One vector is turned by the same rotation once a tick. Each row is the vector after some number of ticks, and that number follows the row.
The counts run from 0 to 418.
[-23.0   5.7 -13.9  14.3 -15.7  30.4   0.9   9.1  -5.3  18.3  -9.1 -24.5
   4.1   8.0   0.7 -27.9  33.8 -13.3   3.5 -12.9 -10.0  -6.2   6.7  19.7
   8.6  12.8   6.2  17.5   5.8  16.5  -7.2   6.9  22.4   7.6   7.4  29.2
 -16.2   1.5] => 9
[-40.7   9.0   0.1  21.9  -7.3   4.2   7.6  -1.1   2.6  13.1 -16.2  -2.4
  30.3  11.4   7.6 -28.0  11.5  -8.3  -5.5  -1.2  -5.9   2.1 -17.1  32.4
  21.1   4.7  16.8   9.2  21.9  19.4   2.2 -16.1   1.6  -1.9  18.1  -1.9
   4.6  21.6] => 400
[-12.0 -16.4  -6.2  -5.3  11.9  -6.4  14.0  -9.7   0.7   6.0 -11.3  11.2
   4.4   1.0   2.7   1.3  -3.3   4.1   8.9 -15.0 -28.2  -4.3 -26.3  46.4
  -6.3  -2.1  13.1  21.2   6.0  -8.3 -14.2 -17.3 -24.8  -8.7  14.3  15.6
   7.2  36.1] => 31
[-23.1  -5.4 -16.6  -1.0   0.6  -2.6  11.2  -1.8  12.0  23.1   3.3  -7.1
  17.8   4.1  11.9 -11.5   2.0  12.8  -7.1 -14.6 -13.4  -0.6 -20.1  33.5
   1.7  19.3  20.2  12.9  32.9   9.6 -13.1 -22.9  -0.4   6.4  20.6  17.4
   2.6  34.9] => 1
[ -0.7 -14.1 -13.6 -27.4   9.0   5.3   0.7   3.1   8.7  13.7 -18.3   6.8
  13.2   5.0  -1.0  -2.3 -10.6  -7.5  10.8  -0.5 -15.0  -5.0  -7.0  40.3
   7.0  15.1 -15.7  23.5   0.4   4.7 -34.8   3.6  -1.9 -11.0  14.8  19.0
  10.3  35.5] => 61
[-21.2 -12.8  -4.4   6.3  15.0  11.8  -6.8   4.4  -0.7   7.7 -22.6  -1.9
  20.1  -5.7  -6.3 -10.6  11.5  -3.8  15.6 -11.2 -24.8  -8.1   5.7   3.3
  10.2  11.3 -25.7  21.8  12.1  32.3 -21.0  -5.5  27.8   6.2  -8.9  39.6
  -5.1   8.4] => 96
[-15.1 -13.6  -9.0  12.3  -6.6   6.5  13.3   0.7   1.5  14.0  -1.6  -2.9
  26.7  -5.9  15.5 -12.1  -5.2  18.3  -6.4 -14.1  -0.8   2.7 -33.8  39.2
   3.5   5.8  18.6   8.2  26.0   1.5  -5.2 -12.4   5.1  13.2  30.2   8.9
   3.3  29.4] => 221
[-32.7   1.6  -2.5  33.2 -10.6  25.0   1.0   7.8  -8.0   3.3 -11.4 -16.1
  24.1  -2.0   0.5 -29.5  18.2 -12.4  -2.7  -7.2 -10.1  -5.0 -10.8  14.4
  11.5  -7.6  -7.8  11.2  17.4  30.2   5.5   4.6  27.0  14.5   9.3  16.9
  -8.0  -2.0] => 404
[-18.4  -4.4 -11.5   1.2   6.6 -10.9  15.8  -0.4   4.5   2.8  -7.4   5.3
   2.2  -0.9  -7.4 -12.1  -5.8 -21.4  -0.3  -8.9 -22.9  -8.6 -17.6  47.6
 -20.4 -22.5  -2.5  23.0   3.3   5.1  -5.0  -3.7 -21.8  -4.8  24.8  -3.1
  13.8  32.5] => 207
[-29.0   0.5  -8.4  21.0  -3.9 -11.7  14.9   0.8   3.7  23.6  -1.8 -11.1
   6.1  -1.3   5.1  -6.2   5.1   4.5 -13.1 -22.4 -15.4  -9.4 -26.2  32.1
 -17.6  -9.2  15.4  12.0  29.7   4.0   2.7 -26.2   6.1  10.6  21.2  -2.2
  14.2  27.1] => 396
[-24.2  -8.5  11.9   7.0  17.0 -10.8   1.1  -4.8   0.8  13.9 -26.7  11.4
  16.2   6.9  -4.1  -2.4  -8.6 -22.1   3.8  -9.8 -28.6   0.4 -28.7  38.0
  13.0 -15.6  -0.3  33.5   1.5  12.0  -6.1 -12.1  -9.4 -20.3  -3.7  -1.8
  13.1  22.0] => 165
[  0.8 -26.5  -6.9  -2.6   8.5  10.8   8.4   2.9  -4.2   0.1  -3.4  -5.3
 -10.3 -12.9  -4.7   8.1  -1.1  -1.9   7.8 -27.0 -35.0 -18.9 -24.7  29.8
 -29.4 -21.5  -8.0  24.9  -0.8  -5.0 -13.6   4.2  -1.5   7.3   9.2  31.6
   3.0  19.5] => 27
[-18.9 -12.0   8.1  28.0   0.2  19.9   5.3  -4.7 -21.6  -2.4 -26.9   0.1
   9.8   4.2   6.0  -9.2  27.3   8.2  21.4 -19.0 -24.6   0.8 -21.7  30.9
  15.6  -3.6  16.3  18.8  -3.7  -5.9   0.3 -10.1   0.0   2.2   1.6  29.5
 -13.2   4.5] => 257
[-29.0   0.1  -8.2   3.6 -22.6  12.2  14.3  -5.9  13.5  16.4 -14.6 -11.0
  20.9   0.4  16.2 -20.3   1.9  10.5 -13.1 -12.2  -4.3 -26.8 -11.8  30.0
  12.2   0.3  11.3   4.9  28.0   1.9  -7.6  -8.1   6.7  -2.4  24.5  -1.1
   0.8  35.6] => 45
[-20.2   9.2  -6.5   4.9 -20.3  23.7  -3.5  13.2   6.8  17.8   8.7 -19.6
  -8.6   2.0  -5.0 -13.8  25.2  -2.8   4.8  -4.3 -10.5 -25.5  -8.9  18.0
 -20.9  16.6  -3.2   3.2  19.2  21.6 -26.4   0.1  18.4  14.4  10.3  19.7
   9.5  28.2] => 144
[-33.4   0.0   3.5  24.5   1.2   3.8   3.9  -3.0   1.1   1.6   0.6  -6.7
  -3.8  -7.5  -5.3 -10.0  19.2  -7.5   2.1 -23.5 -35.4 -27.8 -21.6   4.8
 -21.5 -15.7   5.9  18.6  22.0  26.5   1.9 -11.8   2.5   5.3  -9.1  23.2
  -4.9  17.9] => 172
[-20.2 -10.0  14.7  29.5  13.6   6.7  -0.8   0.9 -17.6 -16.1 -30.6  15.4
  19.1  -5.8 -12.3 -11.1   3.5 -15.3  20.5  -5.1 -27.8 -10.0 -19.0  18.9
  -1.5 -27.6 -22.1  21.3  -5.2  19.7  -0.2   2.0   1.4  -2.9   0.2  10.9
   6.8  13.5] => 344
[ -2.9  -0.1   9.1  19.3 -26.7  24.5   2.0  11.9 -13.9   7.1 -10.8  -9.2
 -11.5  -1.9  -3.8   0.5  18.4   0.9  14.0 -16.4  -9.1 -28.9 -24.7  35.9
 -29.0 -13.6   1.8  12.3  -6.3  -7.8 -19.4   6.3   9.0   6.3  14.8   4.2
  16.1  24.8] => 115
[-13.9   1.2   9.6  30.7  -7.2  18.9   1.1  -3.6 -18.6   2.6 -23.1   0.3
  10.0  -4.0   2.3 -20.8  14.4  -3.5  18.1 -32.9 -19.7 -34.3  -5.4   9.8
 -11.9 -22.4  10.1  25.4  -1.9  12.4  -0.5   5.1   9.8  -1.2  -8.2  10.6
 -11.9  23.7] => 303
[-17.1   2.4 -11.9  -1.3  -1.9   4.0   4.5  12.0  -0.6  28.4 -26.4  -2.3
  13.8  14.1  -3.4  -4.9  16.6  -4.7  11.0   3.5  -3.5  10.0   3.5  44.5
  13.5  26.6  -7.6  13.0   2.1   3.0 -30.3 -14.2  12.6   0.0  21.5   6.4
  22.3  22.6] => 326
[-35.4  -6.2   1.0  24.7   8.3   9.4  10.6 -10.4  -9.7  -0.7 -25.1  -2.9
   5.7   6.7   3.2 -15.4  31.8   2.2  13.6 -17.7 -34.3  -6.1  -6.3  19.8
  11.3  -5.5  12.0  14.9   9.8   4.0   3.8 -23.8  -6.7   0.4   0.2  29.7
 -12.0   5.3] => 37
[-36.9   0.6  -0.6  28.7   1.9  10.1   0.4   6.6  -3.3  15.6 -15.2 -12.8
  14.6   3.0  -2.0 -10.8  34.9  -0.6   6.4  -8.3 -23.2   1.5  -6.2   9.4
   9.9  14.1  -4.7   8.3  24.5  23.3  -6.0 -23.4  26.7  15.0  -1.5  30.3
   2.8   1.5] => 360
[ -1.9 -11.7 -16.3  -9.3  -4.7   8.6   2.8  19.2   7.6  33.7  -6.8 -17.2
  16.6   2.0   1.3  -1.2 -13.8 -11.9 -10.8  -7.7   0.6   7.3 -19.9  46.0
   4.4   8.8  -7.7  26.1   6.0   4.7 -22.1   8.0  24.6   7.4  24.4   6.7
  16.5  16.9] => 192
[-12.2 -16.5  -1.2  -1.8   5.5  22.5  -0.8   3.2  -3.3  -9.2 -27.2   3.7
  10.2   1.6 -12.0 -10.8   4.2 -24.6   9.9   5.1 -26.1  -1.7 -12.4  37.4
  15.7 -13.3 -25.6  26.8 -15.9  11.9 -10.8  21.0  -2.2  -8.9   8.9  24.8
  -2.6   1.6] => 21
[-23.2   5.6  -5.2  -3.7 -20.3   9.3   0.7  13.3  19.8  30.2 -14.3 -17.9
  13.6   9.6   2.0  -8.3   2.6 -11.9 -16.5   2.1   0.1 -15.3 -10.5  36.1
   9.8   7.6 -11.5  13.7  17.1  16.0 -18.9  -1.0  22.0  -4.0  22.6  -6.6
  22.5  22.2] => 368
[-10.9  -3.2 -21.0 -12.3   2.3  -1.0   6.0  10.6  14.4  28.5  -7.0 -13.6
  -5.4  -0.9  -7.7   2.3   7.4  -1.7   1.9 -14.5 -17.1 -19.2   8.1  22.9
 -26.1  10.6 -19.9  16.1  16.9  11.0 -30.7 -10.6  18.5   8.5  16.2  16.3
  18.6  30.5] => 102
[-27.5  -3.8  -9.6   5.4 -20.8  12.3  15.6  -3.6  14.3  18.0 -13.2 -17.3
  17.7  -2.3  17.9 -14.6   6.0  16.0 -17.4 -20.0  -8.6 -32.1 -12.6  26.3
   1.8  -3.6   9.4   6.0  31.2   0.4  -4.0 -11.9   8.9   2.4  23.0   2.1
  -0.2  30.0] => 44
[-27.6   2.5   2.5  34.0  21.0  -5.7   3.7  -2.3 -18.2   2.0 -14.0   4.2
  10.2  -0.9 -10.2 -18.6  15.2 -21.9  17.3 -23.8 -33.7   1.0 -10.4  16.1
 -11.1 -17.8   2.3  28.4   3.5  25.1   4.9 -11.6  -3.2   1.4  -7.0  16.7
  -4.7  12.5] => 169
[-25.9   3.4   5.3  30.4  21.0  -7.3   0.5  -3.8 -17.7   3.6 -17.3  10.4
  12.7   4.3 -11.1 -18.4  10.0 -24.0  17.7 -16.8 -26.5   5.4 -11.7  21.6
  -3.1 -11.9   3.3  33.3  -2.1  23.5   1.7 -11.6  -4.9  -5.6  -6.5  11.6
  -4.1  18.0] => 168
[ -9.3  -5.2  -8.2   7.7  -4.2   5.1  14.0   4.4  -8.2  13.8 -13.6 -11.4
 -22.5  -2.0  -3.8   5.5  23.7   2.6  12.6 -29.5 -28.5 -25.0  -1.8  30.8
 -36.3 -11.9   1.6  19.5  -1.2 -14.3 -16.2 -11.9  -1.0   6.5  13.0  14.7
   9.8  22.1] => 71
[-25.4  -6.6 -14.5  11.2   5.9  -3.3  10.8  -6.3   3.3  13.7 -29.3  -0.5
  39.6  -1.9   8.0 -28.1  -6.1  -7.6  -5.5 -15.4 -10.9  -8.0   9.1  22.8
  21.3  -7.1  -8.0  23.0  16.6  18.4   1.2  -7.2  12.4  -5.2  15.4   2.2
  -5.6  21.6] => 268
[-31.9  -4.5 -22.5   8.9   5.8  -3.6  15.2   1.1   6.4  20.7 -16.2 -11.7
  27.3   6.1   5.2 -21.7  10.4  -3.5  -8.5  -2.3 -11.8  16.4  -1.7  35.8
  20.7  12.2  -1.7  11.1  22.3  11.5  -2.9 -21.0   9.7   8.6  27.2  14.7
   3.3  10.8] => 4
[-19.8  -1.7  -2.0  -5.4 -15.1  12.9   4.3  17.2  10.9  14.6 -17.5  -7.5
  10.1   5.1  -5.0  -1.1   8.4 -10.8  -5.0  17.9  -2.7  -1.6 -22.2  46.9
   8.3   7.7 -20.6   4.5   9.5   6.3 -23.6   1.4  10.4   3.0  33.0  -0.7
  30.7  16.0] => 149
